Here are some points, one per row:
tensor([-0.1,  1.2, -0.8, -0.9,  1.4, -0.8, -0.8, -1.5, -0.2,  0.6, -1.4,  0.8,  1.0, -2.0,  1.7, -0.8, -0.5,  0.3, -0.7,  0.3, -0.5, -1.0,  0.3,  0.6])
tensor([ 0.4,  1.1,  0.9,  0.2, -0.2, -0.5,  0.1, -1.0, -1.4,  0.3,  1.1,  2.2, -0.8,  0.8, -0.1, -0.3,  0.8, -1.1, -1.2, -0.5,  2.0,  2.1,  0.6, -1.0])
tensor([ 0.0, -3.2,  0.3,  0.8,  1.6, -1.5,  0.2,  0.3, -1.1,  0.6,  0.2, -0.5,  0.6, -1.2,  0.4, -0.4, -1.7, -1.4, -0.1, -2.2,  1.5, -0.3, -0.9, -0.3])
tensor([ 0.6, -0.5,  0.8,  0.3,  0.0,  0.2, -0.8,  0.2,  0.3, -2.7,  1.4,  0.2, -0.3,  1.1, -1.3,  1.1,  1.6, -1.7, -0.6,  2.2, -0.9, -1.4, -0.7, -0.7])
tensor([-1.0,  0.3, -0.1, -0.1, -1.1, -0.6,  1.0,  0.3, -0.5,  0.6,  1.6,  0.8, -1.1, -1.8, -2.1, -1.0, -1.4, -0.8,  0.3,  0.4, -0.1, -0.2,  0.1, -0.5])
tensor([ 1.3, -0.2,  1.8, -1.4, -0.2,  1.4, -0.6,  0.4, -0.9, -0.7, -0.7,  0.8, -0.6, -1.6,  0.4,  0.0, -0.1, -1.0, -0.1, -0.8, -1.0,  0.9,  0.5, -0.1])
tensor([-0.9, -1.9, -0.1, -2.3,  0.2,  0.2,  0.1,  0.3,  0.8,  2.0,  0.5,  0.7,  0.1, -0.1,  1.3,  0.1, -0.3, -1.0,  1.6,  0.3,  0.5,  1.1, -2.2, -0.9])
tensor([-0.4, -0.8, -0.6,  0.0, -1.0,  0.3,  2.4,  0.2, -2.3, -1.9, -0.5, -0.9,  1.2,  0.2,  1.1, -0.4,  0.2, -0.1,  0.1,  1.7, -1.4,  0.6,  0.0,  0.5])
tensor([ 0.1,  0.5, -1.1, -0.1, -0.1,  1.0, -0.6, -0.8, -0.3, -0.3,  1.0,  2.0,  0.0, -0.5,  0.6,  0.6,  1.5,  0.9,  0.5, -0.1, -0.9,  0.5, -0.7, -1.2])
tensor([ 0.6,  0.3,  0.5,  0.8,  0.1,  0.2,  1.7,  1.3,  0.1,  0.8,  0.3, -1.6,  1.2, -0.7, -1.1,  1.3,  1.3,  1.2,  0.0,  1.1, -0.3, -0.1,  0.2,  2.4])
tensor([-1.4,  1.4, -0.4, -0.3, -0.6,  1.6, -1.1,  1.6,  1.5, -0.9,  1.1,  1.4,  1.0, -0.9, -0.6, -0.5, -1.3, -0.7, -1.9, -0.2,  2.6, -1.0, -0.7,  0.5])
tensor([ 0.7,  0.8, -0.2,  1.2,  0.5, -1.5, -1.4,  1.2, -0.5,  0.7,  0.3, -0.2,  0.6,  0.0, -0.6,  1.0,  0.4,  0.3, -0.9,  1.7, -1.5,  2.0, -0.4, -1.8])
tensor([-2.1, -0.8, -0.2,  0.6,  1.1,  2.3, -1.3, -0.9, -1.2, -1.0,  0.6, -0.5, -1.5,  0.5,  0.9,  0.2,  0.8,  1.1,  0.3,  0.1, -0.1,  0.8,  0.4,  0.7])
tensor([ 0.3,  0.5,  1.6,  0.5, -2.0,  0.1, -1.6, -2.0,  2.1,  0.6,  0.7, -0.8,  0.7, -1.2,  0.5, -0.6, -1.7, -0.9,  0.1,  0.2,  0.2,  0.3,  0.2, -0.2])
tensor([-1.2,  0.6,  0.8,  0.1,  1.3, -1.0,  1.2,  0.6,  0.7,  0.2,  0.0,  1.6, -0.1,  2.1,  0.3, -0.4, -1.1, -1.2, -0.1,  0.7, -0.5,  0.4, -0.5,  1.8])
tensor([ 0.4, -0.2, -1.2, -0.3, -0.1,  0.6,  1.1,  0.5,  0.8,  1.0,  0.2, -2.1, -0.8,  0.3,  0.8, -0.8,  0.8,  0.4, -2.4, -0.6, -1.0,  0.3, -0.3,  1.0])
tensor([-0.8,  2.1,  0.6, -0.1, -0.3,  0.4, -0.1, -0.2, -1.3, -0.5, -1.8, -1.5,  0.3,  1.5,  0.7,  0.4, -0.4, -1.5, -0.5, -0.4,  0.1, -0.8,  0.0, -1.0])
tensor([ 1.3,  0.5,  1.6, -0.1, -0.5, -0.1,  1.1, -0.5,  0.2,  0.3,  1.4,  0.8,  0.3, -0.4,  0.5,  0.0,  0.6,  0.6,  1.1, -2.8,  0.3, -1.4, -0.5, -1.8])
tensor([ 1.5, -0.3,  0.9, -2.0,  1.8, -0.9,  0.3, -0.1,  0.2,  0.4, -0.7, -1.6,  1.2, -0.5,  0.0, -1.0,  1.4,  0.5, -0.1, -0.7,  0.9, -1.1, -1.4,  1.4])
tensor([ 1.1, -0.5, -1.8,  0.2, -0.3,  0.1,  0.4, -0.8, -0.5,  1.1,  0.8,  0.5,  1.2,  1.5,  1.4, -1.8, -0.8,  0.8, -0.5, -0.3, -0.1, -2.4,  0.8, -0.3])
tensor([-0.2,  0.2, -0.1,  0.8, -0.2, -2.1, -0.6,  0.0,  0.0, -0.7, -0.1,  0.3, -0.1,  0.3,  0.1, -1.9, -0.1,  1.8,  0.2, -0.3,  0.9, -0.1,  0.6,  2.3])
tensor([-0.2, -0.6,  0.9, -1.1, -1.7, -2.1, -0.2,  1.7,  2.3, -1.6, -0.3,  0.4, -0.3, -0.4, -0.7,  0.6, -0.1,  0.4, -0.6, -1.6,  0.0,  0.0,  0.6, -1.8])
tensor([ 0.1, -0.7, -0.6,  0.7,  2.1, -0.4,  1.9, -0.1,  0.9, -0.8,  0.4, -0.6, -1.7, -1.0,  2.0,  1.6, -2.1,  0.4,  0.0,  1.3,  1.7, -0.5,  0.0, -1.1])
tensor([ 1.9, -0.4, -2.8, -1.1, -0.5, -0.1, -0.9, -0.5,  0.1, -0.2,  0.1, -0.3, -0.3,  1.3, -0.4, -0.1, -1.4, -1.2,  0.7, -1.0, -0.9,  1.6,  0.9,  2.1])
tensor([-1.8, -1.1, -0.8, -0.6,  1.1,  0.9,  0.0, -0.6,  0.5,  0.5, -0.6, -0.1,  1.5,  1.4, -0.6, -0.4,  0.3,  1.4,  0.3,  1.4,  1.6,  0.7,  1.5, -1.2])
tensor([ 1.4, -1.5, -0.8,  0.8, -0.3,  0.2,  0.2,  0.9, -0.3,  0.7, -3.0,  1.2,  0.3, -1.1, -0.3, -1.0,  1.0, -0.3, -0.5,  0.0, -0.1, -1.0,  0.4,  0.5])
tensor([ 1.1,  2.5, -0.1,  0.1,  0.2,  0.3, -0.3,  1.4, -1.4, -0.3,  0.0, -0.9, -0.7,  0.3, -1.4,  0.8,  1.4,  0.4,  2.6,  0.1, -0.5,  0.2,  1.2, -1.1])
tensor([-2.0,  0.3, -0.5,  1.5, -0.5, -0.2,  0.5,  1.8,  0.7, -0.1,  1.3, -0.5,  1.5,  0.1,  0.8,  1.2,  0.8, -0.3,  1.4, -1.0, -1.4, -0.1,  0.7,  0.5])
tensor([-0.5,  0.0,  1.0,  0.0,  0.2,  1.3, -0.8, -0.1, -0.7, -0.2, -0.2,  0.7, -0.1,  0.9, -1.9,  0.8, -2.1,  2.3, -0.7,  0.3, -1.5,  0.6, -0.2, -0.7])
tensor([ 0.6,  0.8, -0.3,  2.8, -0.7,  0.5,  0.5, -1.1,  0.8,  0.0, -0.9, -0.8, -0.5,  0.5, -0.4, -0.3,  1.0,  0.6,  1.1, -0.6,  0.1,  0.7, -3.3, -0.1])
tensor([-1.0,  0.1, -0.9, -0.4, -1.1,  0.1, -0.3, -2.3, -0.5,  0.4,  0.2,  0.5,  0.5, -0.4, -0.9,  2.9,  1.0, -0.6, -0.8, -0.2,  0.1,  0.1,  0.8,  0.4])
tensor([ 0.2, -0.5,  0.8, -0.9, -1.2, -0.8, -1.2,  0.7,  0.0,  1.3, -1.8, -0.8, -3.0,  0.5,  0.1,  0.3, -0.5,  1.5,  0.1,  1.0,  1.0, -1.3,  0.4,  1.5])
tensor([ 0.0,  0.2,  0.8,  0.4,  1.0,  0.9, -0.1, -0.5,  1.2, -0.2, -0.9, -1.1, -1.2,  0.6, -1.1, -1.1,  0.6, -1.4,  1.3,  0.7, -0.7, -0.2,  1.6, -0.1])
These points spread out most along one direction. Take the direction at right angles to it along which they spread out most. Then take the direction at right angles to both along which they spread out most. Go by this last direction. How many in every 100 of the points above lie lower along it than each point below? Answers are rounded to whole numbers. More than half of the points above lie lower than the first one.
tensor([-0.5,  0.0,  1.0,  0.0,  0.2,  1.3, -0.8, -0.1, -0.7, -0.2, -0.2,  0.7, -0.1,  0.9, -1.9,  0.8, -2.1,  2.3, -0.7,  0.3, -1.5,  0.6, -0.2, -0.7]) 85
tensor([ 1.3, -0.2,  1.8, -1.4, -0.2,  1.4, -0.6,  0.4, -0.9, -0.7, -0.7,  0.8, -0.6, -1.6,  0.4,  0.0, -0.1, -1.0, -0.1, -0.8, -1.0,  0.9,  0.5, -0.1]) 21
tensor([ 1.9, -0.4, -2.8, -1.1, -0.5, -0.1, -0.9, -0.5,  0.1, -0.2,  0.1, -0.3, -0.3,  1.3, -0.4, -0.1, -1.4, -1.2,  0.7, -1.0, -0.9,  1.6,  0.9,  2.1]) 58
tensor([-1.2,  0.6,  0.8,  0.1,  1.3, -1.0,  1.2,  0.6,  0.7,  0.2,  0.0,  1.6, -0.1,  2.1,  0.3, -0.4, -1.1, -1.2, -0.1,  0.7, -0.5,  0.4, -0.5,  1.8]) 88
tensor([-0.2,  0.2, -0.1,  0.8, -0.2, -2.1, -0.6,  0.0,  0.0, -0.7, -0.1,  0.3, -0.1,  0.3,  0.1, -1.9, -0.1,  1.8,  0.2, -0.3,  0.9, -0.1,  0.6,  2.3]) 36
tensor([-1.0,  0.3, -0.1, -0.1, -1.1, -0.6,  1.0,  0.3, -0.5,  0.6,  1.6,  0.8, -1.1, -1.8, -2.1, -1.0, -1.4, -0.8,  0.3,  0.4, -0.1, -0.2,  0.1, -0.5]) 48
tensor([-0.4, -0.8, -0.6,  0.0, -1.0,  0.3,  2.4,  0.2, -2.3, -1.9, -0.5, -0.9,  1.2,  0.2,  1.1, -0.4,  0.2, -0.1,  0.1,  1.7, -1.4,  0.6,  0.0,  0.5]) 79
tensor([-2.0,  0.3, -0.5,  1.5, -0.5, -0.2,  0.5,  1.8,  0.7, -0.1,  1.3, -0.5,  1.5,  0.1,  0.8,  1.2,  0.8, -0.3,  1.4, -1.0, -1.4, -0.1,  0.7,  0.5]) 45
tensor([ 0.2, -0.5,  0.8, -0.9, -1.2, -0.8, -1.2,  0.7,  0.0,  1.3, -1.8, -0.8, -3.0,  0.5,  0.1,  0.3, -0.5,  1.5,  0.1,  1.0,  1.0, -1.3,  0.4,  1.5]) 24
tensor([-1.0,  0.1, -0.9, -0.4, -1.1,  0.1, -0.3, -2.3, -0.5,  0.4,  0.2,  0.5,  0.5, -0.4, -0.9,  2.9,  1.0, -0.6, -0.8, -0.2,  0.1,  0.1,  0.8,  0.4]) 76
tensor([-0.9, -1.9, -0.1, -2.3,  0.2,  0.2,  0.1,  0.3,  0.8,  2.0,  0.5,  0.7,  0.1, -0.1,  1.3,  0.1, -0.3, -1.0,  1.6,  0.3,  0.5,  1.1, -2.2, -0.9]) 82
